128 stands for zero in the data rows.
Here are some points, one per row:
[123 119 121 136  78 178 147 112 134 106 137 166 148 105 111 105 101 130
 130 108 156 125 113 174 138 156 107 130 125 101  88 106 147 136  82 165
 122 161 127  87 154 195 173 159 143 132 153 114]
[109 149 151 122 135 112 122 116 143 127 167  90 115  95 129 121 107  97
 114  87  98 152  87 104 140  80 141 168 146 128 136 122 133 141 169 113
  86 105 112  97 121 150 152 129 128 121 152 136]
[100 140 125 103 126 129 120 138 118 124 127 102 126 168 108 149 121 125
  66  80 131 116 126 163 116 154 134  78 153 144 109  91 141  99 110 120
 144 137 107 136  86  78 120 147 127 167 107 113]
[134 120  77 128 127 118 102  83 134  55 144 137 158 165 137 114 136 122
  99 134 146 138 123 112 127 121 140 142 146 165 113 163 126 116 135 132
 111 145 159 101 117 124 118 160 132 120 108 148]
[146 128 142 153  88 114 154 115 133 135 169 155 107 125 181 123 164  89
 145 100 137 150 111 107 116  93  95 113 118 146 157  81 134 120  71 122
 142 114 130 170 139  94 154 139  99 147 107 145]
[115 127 134  93 127 110 147 105 134 123 160 161 137  81 121  80 124 155
 125 121 139 150 146 136 152  95  94 172 132 147 138 131 127 133 124 157
 182 154 124 114 124 129 106 126  77 122 151 136]
[133  80 128 111 154 118 162  82 134  75 158 103 124 121 147  86 119  94
 172 119 148 137 109 108 118 115 141 104 172 119 116 162 100 154 103 111
 151 134 111 117 117 127 158 177  98 114 146  90]
[104 132 112 138 148 162 138  96 120 140 113 107 138 113 131 112 175 115
 132 141  97 149 149 156 120 142 172 109 142 135 137 107 171 138 121 121
 114  80 137 172 142 131 117 134 154 120  85 106]
[148 156 133 130 141 113 132 153 137  69 129 140 136 107 152 144 125 130
 114 151 133 155 113 116  99 133 166 116 124 132  98 118 154  61  69 104
  91 132 147 124 136 107 156  77 121 133 136 132]
[150 154 104 133 129 150 127 141 125 150 209 104 113 125 143 121 113 141
 125 146  95 125 141 124  89 131 148 190 121 127 132 163 107 131  90 120
 155 122 145  86  77 103 111 125 138 113 158 119]
[134 100 113 143 157 154 137 140 139 131  96 135 141 131 134 165  83 143
  81 127 144 169 140  97 151 117 117  88 145 144 157  84 128 153 135 155
 100 101 120 124 100 135 102 126 127 105 120 197]
[125 188 153 146 119 121 102 115 143 110  85 107 140 121 117 135  99 125
 146 108 116 144 175 142 121 152 128 119 115 129 100 122 117 108 120 114
 128 118 113 164 121 131 102 162 150 189 117 178]
[126 119 107 134 121 117 139 149 146  68 133 188 118 102 126 147 169 103
 125 142 116 142 121 104 114  95 134 148 105  93 142 187 113 159 150 130
 155  82 134 112  73 130 147 116 133 136 127 106]
[140 161 107 134 143 138  93 117 143 122 133  97 125 132 147 145 162 131
 115 109 169 106 192 131 104 127 147 103 142  97 141 117 118  81 156 117
 163 137 132  96 115 122 164 142 125 126 123 161]
[115 112 131 190 170 145 126 134 106 119 152 125  80 109 130  82 120 121
 125 129 119 162 169 105 110 111 110 150 112 133 133 118 107 108 128 107
 103 160 113  74 115 111 137 147 101 132  99 114]
[115 147 144 157 130 114 128 130 124 147 109 136  88 146 113 117 106 134
 139 147 141 130 125 174 139 118 135 138 141 150 159 135 123 147 174 120
 135  72 150 129 177  92 134  95 133  97 169  92]
[132 127 128 105 113 131 126 130 143 132 144 146 145 122 156 133 117 136
 117 175 123  89 115 112 105 148 125 103 163  88 177 106 110  74 129 126
 114  95 113 109 151 110  91 107 128 154  88 115]
[144 141 125  90 160 130 147 185 165 137  84 120 131 191 119  73 111 141
 137 115 130 158 131 129  98 148 120 136 159 111 152 119 121 125 126 127
 141 141 151 151 136 159  80  92 139 168 110 120]
[193 120 131 103 166 138 117 130  99 114 133 143 120 146 146 121 124 125
 116  84 122  96 141 115 114 163 146 142 116 137 150 121 164  82 159 146
 115 140  81 157 152 151 132 129 163 143 127 146]
[118 161 141 121 164 132 149 149 144 126 134 118 123 123 110 192 136  97
 140 126 164  65 122 112 175 147  72 146 136 158 140 129 143 114 125  82
 135 112 189 137 144 149 126 159 178  94 143 100]
[114 110 140 145 162 122 121 148 114 173  70 158 132 118 118  94  96 135
 154 122  98 104 110 188 165 110 158 108 132 132 125 134 110  97 103 130
 142 120  84 159  87 158 133 106 158 110 120 149]
[150 138 123 131 114 168 152  95 118 149  95 138 126 143 157 163 129 119
 128 122 183 130  95 154 142 130  93 155  87  88  56 132 136 132 147 138
 121 148  90 136 115 163  74 100  99 120 141 107]
[104 141 129 154 139 104 117 144 170 152 120 109  99 130 163 153 140 139
 146 145  97 110 147 158  93 136 151  74 142 132 122 111 128 148 135 191
 168 135 125 136 174 134 113 109 127 102 111 126]
[152 116  96 133 149 131 112  90  87 148 142 131 160 131 129 138 137 155
  89 123  69 125 134 115  95 119 125  74 141 130 132 116  94 107 156  91
 150 115 114 134 163 180 109 132 121 138 136 110]
[125 100 129  96  99 157 118 141  99 113  85 104 106 145 127 142 105 156
 151 160 111 109 140 152 164  86 140 133 114 130 100 107 112 153 120 139
 150 128 137 130 177  86 116 106 186 144 104 107]
[100 135 145 126 114 130 155 132 112  82 128 141 161 137 140 144 144 125
 115  93  82 105 127 113 118 124 166 129  87 144 160 146 105 118 137 110
 106 179 177 134 122 152 148 157  91  87  98 152]
[133 152 109 124 161 134  74 144  95 181  87 148 152 162 118 109 120  85
 139 146 114 120 142 113 143 127 175 112 127 119 112 102 146 139 124 164
 110 135 142 100 148 122 123 130 128 137 129 126]
[145 129 167 148  77 125 125 127 145 136 125 127 135  95  58 136 134 109
 132 117 160 136 132  85 104  99 131 161 149 146 112 167 164 175  90 108
 138 112 105 136 133 155 103 124 112  98 138  95]
[150 146 127 125  94  94 172 190 148 143 103  85 148  94  92 141 138  97
 126 137 133 117 111 115 164 162  92 118 109 155  95 167 134  83 180 162
 105 125 161 132 115 109 140 122 130 107 143  87]
[107 124 159 105 121 121 135  92 110 160 105 126 121 147 171  94 165 152
 104 126 106 140 155  69 112 174 115 125 176 150 139 125 159 136 133 118
 148 140 135 134 113 111 150 137 153 134 123 167]
[ 92  91 123 157 132 115 131  53 153 140 141 121 129 129 115 142 111 127
 149 117 113 145 101  88 143 127 108 150  87  91 132 132 157 159 125 142
 160 165 156 113  92 108 140  90 123 118 155 133]
[163  77 172  92 119 140 111 134 149 138 132 147 149 127 101 131 138 107
 134 178 130 105 146 174 149 161  84  96  88 164 123 111 127 160 160  82
 128 142 119 130  96 123 169  94 113 103 146 115]
[122 113  97 152 112  88 139 149 144 118 178 157 148 113 120 153 167 132
 135 118 122 150 123 105 171 111 140 155 131 115 147 163 103 160 118 115
  98 173 105 140 121  91 121 154 122 195 179 134]
[149  96 120 105 108 164  62 169  80 151 101 116 105 114 138 129 127 150
 144 162 119 180  86 154 141 133 142 130 145 110 157 119 123 122 131 146
 139 161 151 144 149  97 113 158 151  99 124 127]
[ 74 142 134 120 124 123 117 155 116 124 120  96 113 143 111 111 105 159
 127 193 150  62 111 129 136  84 113 122 101 136 137 135 136 162 132 137
  98 126  97 170 137 157 152 100 140 124 130 128]
[129 110 120 162  85 125 139 143 110 116 144  92 189 130 115 118 147 155
 152  89 153 145 109 142 128 158  91 170  94  90 130 146 132 181 116 126
 117 103  97 108 132 130 143  87  88 125 135 128]
[152 133 133 126 122 101 186 115 127 165 149 142 119 158 117 174 126 151
 144 144 145 117 118 139 103 135 138 148 138 121 116 127 130  87 150 124
 100 114 127  87 119 146 126 178 121 153  97 170]
[101 131 135  91 139 100  84 122 120 162 120 147  61 118 115 125 122 155
 131 123 154 107 127 150 143 140 130 108  99 126  92 141  83 165 131 154
  99  97 145 183 171 114 110 134 106 138 128 136]
Along one direction, these points spread out more than along any other. Take the direction at right angles to it along which they spread out most. Then take the direction at right angles to both along which they spread out most. Go by this last direction. How many in every 100 of the points above lie lower along it than each point below? Round to a whole number. More than half of the points above lie lower than the first one.
[107 124 159 105 121 121 135  92 110 160 105 126 121 147 171  94 165 152
 104 126 106 140 155  69 112 174 115 125 176 150 139 125 159 136 133 118
 148 140 135 134 113 111 150 137 153 134 123 167] 39
[134 120  77 128 127 118 102  83 134  55 144 137 158 165 137 114 136 122
  99 134 146 138 123 112 127 121 140 142 146 165 113 163 126 116 135 132
 111 145 159 101 117 124 118 160 132 120 108 148] 68
[150 146 127 125  94  94 172 190 148 143 103  85 148  94  92 141 138  97
 126 137 133 117 111 115 164 162  92 118 109 155  95 167 134  83 180 162
 105 125 161 132 115 109 140 122 130 107 143  87] 95
[152 116  96 133 149 131 112  90  87 148 142 131 160 131 129 138 137 155
  89 123  69 125 134 115  95 119 125  74 141 130 132 116  94 107 156  91
 150 115 114 134 163 180 109 132 121 138 136 110] 42
[115 112 131 190 170 145 126 134 106 119 152 125  80 109 130  82 120 121
 125 129 119 162 169 105 110 111 110 150 112 133 133 118 107 108 128 107
 103 160 113  74 115 111 137 147 101 132  99 114] 5
[115 147 144 157 130 114 128 130 124 147 109 136  88 146 113 117 106 134
 139 147 141 130 125 174 139 118 135 138 141 150 159 135 123 147 174 120
 135  72 150 129 177  92 134  95 133  97 169  92] 29
[134 100 113 143 157 154 137 140 139 131  96 135 141 131 134 165  83 143
  81 127 144 169 140  97 151 117 117  88 145 144 157  84 128 153 135 155
 100 101 120 124 100 135 102 126 127 105 120 197] 50
[114 110 140 145 162 122 121 148 114 173  70 158 132 118 118  94  96 135
 154 122  98 104 110 188 165 110 158 108 132 132 125 134 110  97 103 130
 142 120  84 159  87 158 133 106 158 110 120 149] 21
[149  96 120 105 108 164  62 169  80 151 101 116 105 114 138 129 127 150
 144 162 119 180  86 154 141 133 142 130 145 110 157 119 123 122 131 146
 139 161 151 144 149  97 113 158 151  99 124 127] 0
